Each row has a name. Each question is about the rows just above it. Places in a row count from 1.

<53>: [60,95,107,101,168,124,89,104,15,149,36,124,112,104,10,61,84]
<127>: [96,58,129,120,159,81,120,99,123,54,63,50,158,49,113,89,36]
<80>: [43,99,116,82,114,116,116,126,38,177,55,173,98,115,36,100,79]
<112>: [87,125,105,104,138,134,72,92,32,154,79,96,108,78,23,74,125]
<13>: [55,112,162,109,130,132,74,81,95,92,137,159,100,57,51,139,51]
<203>: [78,173,74,70,131,94,141,109,141,149,194,55,179,38,153,108,105]
Table of tags by key:
[15] -> J509
[123] -> J584
[32] -> J605
[105] -> J667
The tag of <112>, keyed by place 9:
J605
The value that <80> holds more than once:
[116]
[36] with -1 step of 1 on every entry:
[35]

<185>: [105,111,109,136,125,118,57,66,114]
<80>: [97,100,96,138,102,88,104,95,148]
<13>: [93,113,77,135,89,92,104,124,114]
<43>: [105,105,132,111,146,105,29,19,66]
<53>: [143,95,132,25,110,94,106,143,86]
<112>: [110,87,87,84,112,69,90,134,81]
<203>: [101,108,84,79,87,81,107,69,79]
<92>: [99,83,113,79,112,117,60,113,113]
Every place of [143] in <53>:
1 8
tags:
[104] -> J807
[90] -> J522
[138] -> J99
Look up the entry of <80> at place 7 in the table:
J807
The value that <92> holds more than once:
[113]
Places of [105] in row <43>:
1 2 6
[93,113,77,135,89,92,104,124,114] is in which row?
<13>
[138,102,88,104] with +1 step of 1 on every entry:
[139,103,89,105]

<127>: [181,147,112,49,19,8,29]
<203>: [181,170,132,36,35,29,52]
<185>: [141,141,97,141,97,50,29]
<25>: [139,170,172,157,112,71,52]
<43>: [35,33,52,80,128,154,170]
<31>: [118,101,72,35,35,118,35]
<13>: [35,192,32,65,112,154,193]
<92>: [160,124,72,34,35,50,76]
<80>: [35,33,32,65,112,140,193]
<53>: [97,101,92,80,66,71,76]
Every place of [35] in <31>:
4 5 7
tags:
[80] -> J824
[154] -> J562
[142] -> J126
[34] -> J765
[141] -> J294
[81] -> J102
Look up the entry of <43> at place 4 in the table:
J824
Whose row is [160,124,72,34,35,50,76]?
<92>
Where do [141,141,97,141,97,50,29] appear?
<185>
[181,147,112,49] with -1 step of 1 on every entry:
[180,146,111,48]
At which places does <185> hold [141]?
1 2 4

<13>: [78,67,113,84,39,78,57,78,120,108,127,145,88,112,58,75,78,52]
<164>: [55,66,114,103,35,48,55,76,123,106,55,145,86,113,55,73,59,49]
<80>: [105,64,116,103,30,44,56,75,126,103,75,147,84,114,51,70,57,44]
<53>: [106,62,119,103,24,39,53,73,129,101,149,150,83,116,47,67,55,40]
<25>: [105,63,118,103,27,41,55,83,127,102,70,115,83,115,49,69,56,42]
Shift each entry of [56,75] by +1 times 1:
[57,76]
[129] with -1 step of 1 on every entry:
[128]
Repeated in <13>:
[78]
Places of [55] in row <164>:
1 7 11 15
tags:
[48] -> J372
[53] -> J373
[52] -> J74
[44] -> J725
[49] -> J568
[45] -> J536
[43] -> J405
Join <80> by its entry at place 18:
J725
Every place of [83] in <25>:
8 13

<43>: [84,64,78,83,88,112,106,92,93,108,75,169,112,64]
<25>: [80,67,75,78,86,109,102,87,101,117,75,183,110,64]
<203>: [84,92,63,88,63,94,63,63,154,143,83,140,92,63]
<164>: [80,92,79,78,54,90,60,96,173,160,88,172,90,103]
<112>: [91,103,90,98,68,92,56,107,153,138,86,92,85,123]
The value that <164> holds more than once:
[90]
Whose row is [80,92,79,78,54,90,60,96,173,160,88,172,90,103]?
<164>
Table of tags by key:
[140] -> J214
[91] -> J47
[92] -> J575
[172] -> J866
[169] -> J585
[183] -> J59
Look up the entry of <112> at place 12 in the table:
J575
Whose row is [80,67,75,78,86,109,102,87,101,117,75,183,110,64]?
<25>
Which row holds [91,103,90,98,68,92,56,107,153,138,86,92,85,123]?
<112>

<25>: [148,54,148,54,148]
<13>: [164,164,75,75,75]
<43>: [147,96,147,125,23]
<185>: [147,96,118,125,55]
Every place of [75] in <13>:
3 4 5
Places of [148] in row <25>:
1 3 5
Move every entry of [148] by -1 step of 1.
[147]
tags:
[54] -> J574
[53] -> J769
[76] -> J942
[147] -> J832
[75] -> J9
[118] -> J508
[148] -> J740
Look up the entry of <25> at place 3 in the table:
J740
Whose row is [164,164,75,75,75]?
<13>

<80>: [133,82,74,103,119,119,70,45,123]
<31>: [57,113,114,119,100,63,10,77,100]
<13>: [79,31,112,72,43,50,111,31,55]
<127>: [106,99,42,111,137,26,27,26,111]
<164>: [71,106,10,95,53,79,10,102,10]
Every place of [111] in <127>:
4 9
Every place of [112] in <13>:
3
key -> tag
[103] -> J861
[119] -> J650
[63] -> J68
[49] -> J757
[50] -> J48
[26] -> J629
[118] -> J382
[79] -> J871
[123] -> J578
Look up the entry of <80> at place 6 in the table:
J650
Which value appears more than once in <31>?
[100]
Which value appears more than once in <80>?
[119]
Which value appears more than once in <164>?
[10]

<203>: [17,51,188,45,18,185,46,17,187,186,159,45,17]
<92>: [182,6,30,9,189,16,30,182,28,30,189,6,188]
<164>: [18,193,167,191,19,182,190,18,169,166,13,193,19]
Places of [189] in row <92>:
5 11
[6,30,9,189] with +1 step of 1 on every entry:
[7,31,10,190]
Move every entry of [185,46,17] by -1 step of 1.
[184,45,16]

